One turn sends every row of this set to another row. A few are shown first. Where does it send the rows asked after them?
Q_643: [-14  11  -8 -24  -4  13 -16  -5  10  -4   1  -6   7  -1   9  10   2   7
  -3   1   6  -6   1   8  -3]
Q_341: [ -2  -3 -12 -10  -9   5   9  -4   7  -2  11  -4  -1   6  -3 -17 -25 -11
  -7   6   3  -1  11   1  -3]
Q_130: [ 12  10 -10  -3   3  -8   7   5  -8   7   8  20   0 -14   5  -4   6   3
  10 -10   2   7 -23   0  -4]
Q_426: [ -7   3   8 -17  -6 -17 -28 -18  -2   3  14  -3   7   0  -5 -14  -4 -11
   2  16   1  -2  -7   5 -14]
Q_967: [  3   2  -5 -11  -8  12 -15 -23 -10 -13 -11  16   4  -4  -4  -8 -12 -18
  -6  17  19   1  -7   3  -3]
Q_382: [ 17   7   8  -9  -6  -5   1 -13  -3   0 -17  15  16  -9   1  -6  17  11
 -24   3  -3 -11   8   5  -6]
Q_374: [  5   1  -3  -4 -14  10 -10 -21 -15  -9  -8  12   3  -3  -2  -5 -18 -17
  -9  22   9   7  -4   0   1]
Q_223: [ 15   8   7  -6 -15  -6  -1 -11  -7   1 -12  10  16 -10   5  -3   9  12
 -22  11 -10  -2  10   4   0]
Q_485: [ -3 -22  -1 -15  -1  -1 -19 -27   4   6  -3  11   7 -13 -11  -5   1   3
   1  12   3 -20   3 -13  -3]
Q_514: [ 11  10 -10  -5   4  -7   6   5  -7   7   8  20   0 -15   4  -4   6   2
  10 -10   4   7 -25   1  -4]
Q_642: [  1 -23   5  -9  -3  -5 -11 -24   2   8  -3  10   6 -11 -10  -2  -2   3
  -5  13  -4 -19   5 -19  -1]
Q_932: [ -5   9   5 -12 -10   8  -1   2   7   1   2  -9   4   2  11  16  -3   7
 -15   3 -10  -4   6  -2  -1]
Q_620: [ 12  10 -10  -5   5  -8   6   6  -7   7   8  21   0 -15   4  -5   7   2
  10 -10   3   7 -24   0  -5]
Q_691: [ -3 -21   0 -11  -6  -3 -18 -24  -1   7   0   8   7 -13  -8  -3  -6   4
   0  19  -5 -12   6 -14   3]
Q_328: [  6  10  -6 -20  -6   2 -16 -19  -2  -6 -13  15  20 -12   3 -12  17  10
  -9   7  10  -7   3  17  -5]
Q_473: [  0 -23   2 -13  -1  -3 -14 -25   3   8  -5  12   7 -12 -12  -4   1   3
  -2  11   0 -21   4 -17  -3]
Q_347: [ -1  -4 -11 -15   0   6  11  -8  13  -3   5   2   0   6  -8 -20 -14 -14
  -8  -5  15 -13   7   0 -11]
Q_175: [ -2   1  14 -10  -9 -20 -22 -13  -5   5  14  -5   5   0  -4 -10  -8  -9
  -3  19  -9   1  -4   0 -11]
Q_768: [-10   9  -4 -24   2  14 -11  -5  15  -4  -3  -3   6   0   6   8  10   4
  -7  -6  11 -16   0   6  -9]
Q_819: [ -5  -2 -16 -15  -7   8   3  -7   9  -5  10  -1   0   5  -3 -20 -23 -12
  -2   5  11  -3   8   4  -5]
Q_254: [ -1 -21   4  -8  -6  -4 -13 -22   0   9  -1   8   5 -11 -10  -2  -5   4
  -3  17  -7 -14   6 -17   2]
Q_430: [ 10  10 -11  -5   3  -7   5   5  -8   8   9  20   0 -15   5  -4   5   2
  11  -9   3   8 -24   2  -3]
Q_44: [  2  -5  -7 -10  -2   4  17  -6  11   0   5   0  -1   7  -7 -18 -17 -13
 -13  -4   7 -11   9  -4 -10]
Q_988: [ 11  10  -9  -6   4  -7   5   5  -7   8   7  20   1 -13   4  -4   5   3
  10  -9   2   9 -26   2  -5]
Q_882: [ 11  10  -9  -7   5  -7   6   5  -9   8   7  20   0 -14   5  -4   5   2
   9  -9   1   9 -26   2  -4]
Q_9: [  4  -2  23  -9  -1 -22 -10 -13   3   7   7   0   5   2 -10 -10   4 -13
 -13   3  -3 -14  -7  -6 -21]
Q_920: [ 15  -2   9   1  -9   5   6 -18  -9  -5 -16  16   2   0  -5  -3 -10 -19
 -23  10   8  -4  -5 -10  -7]
Q_669: [ -5 -21  -3 -14  -3  -1 -21 -26   1   5   0  10   7 -12  -9  -5  -3   4
   3  17   0 -16   4 -12   1]
Q_578: [ 10  11  -1 -10 -16  -3 -11 -12 -10  -2  -7   9  17 -10   7  -5   5  13
 -15  17  -8   4  10  11   4]
Q_796: [ 11  10  -9  -7   4  -7   5   6  -9   8   8  20   0 -13   5  -5   4   2
  11 -10   2   9 -25   2  -5]
Q_704: [ -6   1  10 -19   1 -16 -26 -20   3   2   9   1   7   0  -9 -16   3 -12
   2   8   9 -11 -10   6 -20]
Q_62: [ 11  10  -9  -7   4  -7   5   5  -9   8   7  20   0 -14   5  -4   5   3
  10 -10   2   9 -26   2  -5]
Q_780: [  2  -4  -7  -8  -7   3  15  -4   8   0   9  -1   0   6  -5 -15 -23 -12
 -11   1   3  -6  11  -4  -7]
Q_649: [ 11  10  -9  -6   4  -7   5   6  -9   9   8  20  -1 -12   5  -4   5   3
  10 -10   1   9 -26   2  -5]
Q_672: [ 11  -1   6   1 -14   5   0 -18 -14  -7 -11  12   2  -1  -2  -2 -18 -17
 -18  19   3   5  -2  -7  -2]
Q_586: [  3  -1  21  -5  -7 -23 -12 -12  -3   8  11  -3   4   1  -6  -7  -4 -11
 -11  13 -12  -5  -4  -6 -15]
Q_686: [  0   7   8 -13  -4   7   4   1  12   3  -3  -5   4   2   7  16   4   6
 -20  -5  -5 -13   4  -5  -8]
Q_879: [  6  -1  -1 -11  -3  12  -9 -25  -6 -11 -16  18   5  -3  -8 -10  -6 -19
 -10   9  24  -7 -10   1  -8]
Q_68: [ 12  -3   5  -5  -2   8   2 -22  -5  -8 -18  19   3  -1  -8  -7  -5 -20
 -18   6  18 -10  -8  -5 -11]
Q_631: [ -5   6   4 -19   3  10  -1  -3  16   0  -5  -2   5   2   5  11  10   5
 -16 -10   5 -19   1  -1 -11]
Q_412: [ 11  11 -10  -4   3  -8   6   6  -9   8   9  19   1 -14   6  -4   5   3
  10  -8   2   9 -24   1  -4]
Q_29: [ 11  10  -9  -6   4  -8   5   5  -8   8   7  20  -1 -14   5  -3   5   3
  10 -10   2   9 -25   1  -5]
Q_861: [ -5  -3 -15 -18  -2   8   5 -10  11  -5   8   1   0   5  -6 -21 -18 -13
  -2  -1  17  -8   6   4  -8]
Q_481: [  5  11  -7 -17 -12   0 -18 -16  -7  -6  -9  10  19 -13   6  -9   8  13
  -8  16   2   2   6  17   2]
Q_364: [ -1  -1  17 -15   4 -18 -17 -18   6   5   5   2   7   0 -11 -15   7 -13
  -7   2   6 -17 -10   0 -23]
Q_164: [ 12   9   2 -16  -3  -2  -6 -17   0  -4 -17  16  18 -11   0 -10  21  10
 -17   0   7 -14   4  11  -8]
Q_760: [-11  10  -4 -17 -10  11 -11  -1   6  -2   5  -9   6   0  12  14  -4   7
  -6   7  -4   0   4   5   0]
Q_197: [ 11  10 -10  -5   3  -7   4   5  -8   7   8  21   0 -15   5  -4   6   3
  11  -9   4   8 -25   2  -4]

Q_347 -> Q_861
Q_920 -> Q_68
Q_642 -> Q_473
Now find these:
Q_364 -> Q_704
Q_932 -> Q_686
Q_481 -> Q_578

One turn sends every row of this set to another row. A few are shown first. Where does it send the rows asked after them?
Q_441: [ -2 -29 -15  10 -19   9 -16  -4 -14   4   4  -6  13   9   0  -9  -1 -12
   5  -2 -24 -15   8  -5   7]
Q_378: [-15 -14   6 -22 -14   5 -17 -13   4   6  -9  12   5  18  -2 -12  12  -1
  -5   2 -22   2   3  -7  10]
Q_916: [ 19  -2   1  -5   3  17 -13  18   8  13  13   0  -1   1   7  -9   0   1
  10   5   0   6  -1 -23  -4]
Q_651: [ 13  -3  -6 -13 -26  16 -23  -4  -3  14  -1  -3  13  21   3  -1 -14   2
   7  -1 -17 -13 -10   7  -3]
Q_940: [  5   9 -14 -20  10   9 -11 -14   6  -6  -2 -11  15   5  10  -8  -7   6
   7 -10   9 -14  -2  -7   2]
Q_65: [  2   1   7 -14  16  -4  -5   2 -18  24  -3  -2   5  16  -8 -16  -5  13
   5   1  -4  -1  15 -17  -5]
Q_39: [ -7  -7  -3  -7  -8  -6  -1   7 -12  -1   6  -4  -1  14  -5 -28   6   5
   6  11 -16  -5  28  -8  -8]
Q_8: [-10 -19  -4 -15   8   5 -21  -9  11  -8  -4   6   8  10  -2  -2  10 -11
  -5  -6 -17  -6  -2   3  14]
Q_14: [ -3 -18   4 -10   2   2 -24  11   0   1   3  -8  -2  12   1 -14   1   3
   5  19   9   9  -3 -23  16]
Q_960: [ -1 -23   0  -9 -29   9 -22   4  -9   4  -4 -13   4  26  -3  -8  -2  -4
   5   7 -13 -12   4  12   9]
Q_516: [  8 -11  -6 -13   5  17 -21   2   7   1   7  12  14   6  -4  -2  13 -11
   2 -21 -16  -6   6   5  -1]
Q_589: [-14 -14  -5  -2  -3 -18   2   0 -10   6  -1  -1  -4  15   0  -6   4   9
  12  19   5   3  -3  -1   3]
Q_806: [  6   7  -5 -18  -3   7  -8  13   3   0   8  -8  -2  16  -8 -15   0  16
  16 -11  -1 -17  13   6  -7]
Q_304: [ -7  -5 -13  -8   5  -3  -4 -20  -9  -5  -4  -6  16   2  12 -21  -1  -5
  -2  12  -8  -2  13 -21   1]
Q_211: [  4 -13 -15   4  15 -13   3  -2  -8   0   3  -2   9   3   4   2   4  -7
   9  10   8   1  -4   0   2]
Q_541: [  6  -6   7 -16  -6  11 -21  15   3  16   6   1  -2  14   3 -16  -3   8
   7  20   2  10  -1 -24  -3]
Q_150: [  8  -9 -17   7 -15  17 -18 -11  -5   8   3  -3  16   2  15   1  -7 -10
   7  -9 -24 -11  -8  -4  -2]
Q_519: [ 18  -1 -12  -4   4   5   3   1  -6  15   6   2  13   5   9   2   5   1
  16  -1  17   2   1   2 -12]
Q_338: [ -6 -29 -11  11 -18   9 -17  -3 -10  -3   0 -13   7   9   9  -5   4 -14
   5  -1 -20 -10   6   1  11]
Q_947: [ 10 -13 -15   0 -20  16 -14 -17  -6  12  -1  -3  20   5   8  -3  -9  -9
   3  -5 -21 -16  -6 -10   6]
Q_217: [ -5 -27  -7  -5 -24  12 -20   6  -7   7   0 -11   3  23  -8  -8  -4  -3
   8   0 -17 -22   5   9   5]
Q_636: [ -3  -5   2  -6  28   2   1   0  -4  11  -8 -14  -2   4   2  -7   1   5
   5 -12   4  -8  10 -13   7]
Q_917: [ 10 -12  -3   1  11   7 -16  15   6  -2  10  -7  -1  -2   5  -6   4  -3
   7   4   6   5  -3 -23  15]
Q_971: [  7 -11  -8 -14 -24  20 -18  -7   3  15  -6  -8  11  21   0  -2 -13   0
   7  -4 -13 -23  -9   5   3]
Q_119: [  4  -6   4 -19 -16  17 -18  -2   0  15   3  19  11  15  -3 -12  14   0
   1 -13 -21   3  12  -3  -5]
Q_805: [  1   2   0  -7  26   4  -2   7  -8  21   1  -4  -1   7  -2  -9  -4  10
  10 -12  -4  -8  12 -14 -10]
Q_143: [ -3  -6   8 -14  18  -6  -1  -5 -14  15 -12 -12   3  14  -3 -15   0   7
   0   2   5  -2  14 -17  13]
Q_678: [ -1  -1  -1 -11 -14   0   3   2  -8  22   2   3   0  19   5  -7   5  16
  18   7  13   4   2   0 -11]

Q_65 -> Q_805
Q_304 -> Q_39
Now find these:
Q_378 -> Q_119
Q_947 -> Q_441
Q_150 -> Q_338
Q_916 -> Q_917
Q_678 -> Q_519

One turn sends every row of this set to another row. A few are shown first. Where does it send the rows asked after them?
Q_995: [-14   3  12  -6  10  -5  11   4   7   6   2 -12   0  -1  -1   1 -19  16
  -1  -8 -11 -10  -9]
Q_950: [-13  -1 -13  -3   4   0  -8   8   7  -1 -16 -14   9  -3  -9  -2   7 -23
  14  13 -11  -1  17]
Q_320: [ -5  -7   5   5   8 -13   7   6   6   2  -1  -6  13   8  -9   8 -20  15
  -1  -9 -10 -13  15]
Q_312: [ -3   5 -24  -4  -5  11  -7  -4   7  17 -18  -2   6   1 -10   1   8 -14
   3  10   3  -2  11]
Q_36: [-11 -16  10   5   4  -4  -6   2  -3  -2 -12  -8   4   2   0  -7  -4 -26
   7  18  -8  -8  10]
Q_76: [ 12  -1 -18 -12  -6  13   5  -5  -2  12  -7   7  -2   8  -7 -13   6  -7
   3  -2  13  -4   8]
Q_552: [ -6   3   5   4   6 -14   7   5   7   3   5  -9  15   9  -8  10 -19  14
  -6  -3 -11  -5  15]
Q_580: [ -3   2   9  -4   4   4   2   6   6  -6   1  -1  -2 -11   4   0  -8  12
  -6  -3  -6   6 -28]
Q_887: [ -6  -4   2   2   2 -13  10  10   4   3   0 -10  15  10  -9   8 -22  12
  -3  -9 -11  -9  13]
Q_204: [  8  -8  -6   1   4  -1  13   0   5  -4 -11  19   6  -3 -10  23  11   8
   5  -6  -8  14   5]
Q_688: [ -3   7 -25 -14   5   8  -9  -2   9  10  -9   3  -6  -4  -9  -4   9 -11
   6   3   1  -3  19]
Q_707: [  6  -7   5  -6   4   5  -1   3  10  -8  -9  20  -4  -9  -6  12   1  10
  -1   0   0  20 -14]
Q_182: [ -4   1  12  -9  13   7   2   4   9  -2  -2   1  -3  -9  -2   2  -9  12
  -5  -6  -3   1 -27]
Q_955: [  4  -3   1  -7   5   7   3   2  14  -8 -11  20  -2  -9  -5  14   2   7
  -6  -3   1  15 -17]
Q_577: [-10   7  13  -3   8  -5  11   3   9   3   1 -14   5   0   3   2 -14  17
  -4   1 -15  -9 -10]
Q_195: [  5   1 -11 -15   1  14   2  -5  -9  18  -2  14  -8  -2  -5 -10   4 -13
  -6   6   9  -7   6]
Q_666: [-12  -2  -2   0  10  -7   8   4   2   1   1   5 -18   8  -3  -5 -11 -30
  12  13  -7 -10   0]
Q_518: [ 11  -1  -2 -15  -1   4  12  -1 -12   0   6  13 -10   4  -7 -16  -1 -10
  13  15   7  -5  -4]
Q_288: [ -4  -1  -7 -16   3  12   8   4  -9   6   8   9  -8   7  -2 -11  -5 -12
  21  18   6  -4  -5]
Q_46: [-13   3  12  -2   8  -4  13   5  10   6  -4  -9   1  -1  -3   3 -20  17
   0  -5 -14 -14 -11]
Q_448: [ -9   1 -24  -6  -2  13  -2   1   9  14 -15  -5   6   3  -8  -4  13 -12
   6  -7  -1  -4  16]
Q_663: [ 4 -7 -6  6  3  5 13 -3  7 -9 -3 16  9  3 -7 25 12  8  3 -4 -5 15  4]
Q_413: [-14  -3 -11   3  11   7  -7   2   7  -2 -13 -14  15  -5  -1  -5   6 -23
   5  10  -8   1  18]
Q_756: [-11  -4  -9  -6   9  10  -5   0   8  -9 -17  -9   3  -6 -10  -6  11 -18
   5   7  -7 -12  23]
Q_84: [ -1  -5  -8  11   2  -6  10   5  -3  -5   6   5  21   4 -13  21  -1  10
  -4  -5  -9   3  16]
Q_113: [-16  -7  13   7   9  -5 -10   2   6   1  -8   3   0   1  -6   0  -6 -26
   4  19 -14 -13   5]
Q_773: [  7  -6  -7   0   4  -1  13  -2   7 -11  -9  18   7  -5 -13  24   8   5
   3  -4  -6  16   5]
Q_956: [  0  -3   5 -18  10  10  16   3  -9   5   7   9 -11   7  -2 -11  -1 -21
   8  13   1  -8   1]
Q_155: [  5  -4   3  -2   2   7   2  -1  14 -10  -4  15  -4  -3  -1  11   1   8
  -2  -5   2  22 -16]
Q_935: [ -4   1  11  -8  10   5   0   9   7   0  -3   2  -2 -10   0   4  -7  11
  -3  -3  -8   4 -29]
Q_42: [-14 -10  -1  12   3  -2  -3  -1   1  -5 -14  -3  -4  -3  -7  -5  -5 -29
  -3  11  -8 -19  10]
Q_870: [  9 -10  -6   3   2   0  11  -6   6  -9  -8  19   6  -1 -13  22   9  11
   6   0  -5  14   5]
Q_884: [-15  -7   5  12   8   0  -7   1   1  -3  -9  -3   5   1   9  -2  -9 -27
   3  20 -10  -8  11]
Q_417: [  6  -2  -9 -15  -3  23   1  -3  -4  12  -5   5   5   4 -10 -11   3 -10
   4  12  16  -2   5]
Q_185: [  4  -9 -13   8   3  -9  13   5  -2  -7   0   4  20   6 -16  19  -2  10
   3  -6  -9  -3  15]
Q_337: [-12   3   3   5   6  -1   5  -1  -7   0   3   7 -12   5   8  -3 -15 -20
  16  24  -5  -7   0]
Q_886: [-21  -5  -3   1   7   8 -11   5   9   3 -13  -9  13  -5 -11  -1   5 -23
   6   1 -12  -7  16]
Q_968: [  3   6  -1 -10   7  14  10   1 -14   0   8   6  -9   8  -1 -11  -5 -12
  13  20  10  -2  -2]
Q_477: [  7   6 -14  -8  -1  19   4  -2  -7  12  -7   4  -3   7  -3 -11   5  -6
  -2  12  17   3   6]
Q_148: [-11   4  15  -5   8  -4  10   3   8  11  -2 -14   3   1  -1   3 -18  13
  -1  -6 -15  -8 -11]
Q_559: [ -7  -4   3   3   6 -16  11   8   1   3   1  -6  10   9  -5  11 -18  14
  -5  -9 -11 -13  15]
Q_133: [  6  -8  -6   7   7 -12  11   3  -3  -8   0   5  18   4 -13  21   0   6
  -1  -8  -9  -2  19]
Q_527: [-10  -9   1   5   3  -5   2  -2  -6  10  -1   6 -12   8   6  -6 -12 -20
  14  22  -4 -11  -5]
Q_325: [ 11  -5   6  -7   6   5   3   4  13  -5 -11  18  -3  -5  -7  13   0   6
  -3  -6   0  17 -16]
Q_250: [ -7   8 -27  -2   2  12   0  -1   6  13 -14  -7   5  -1  -5  -5  10 -12
   3   6   4   7  16]
Q_792: [ -6   0   8  -3   5  -8   6   2  -4   0   1  15 -15   3  -3  -6  -7 -17
  14  27  -9 -10  -5]
Q_588: [ -2   2  11  -9   9   6   6   9   8  -2  -3   2  -2 -12  -6   3 -12   9
  -1  -6  -5   2 -29]
Q_340: [  3 -10  -8   6   6 -10   9   5  -4  -5   1   5  18  -1 -15  18  -1  10
   4 -10 -10  -1  19]

Q_155 -> Q_663
Q_773 -> Q_133
Q_325 -> Q_204
Now find these:
Q_884 -> Q_337
Q_36 -> Q_527
Q_42 -> Q_666
Q_870 -> Q_185
Q_113 -> Q_792

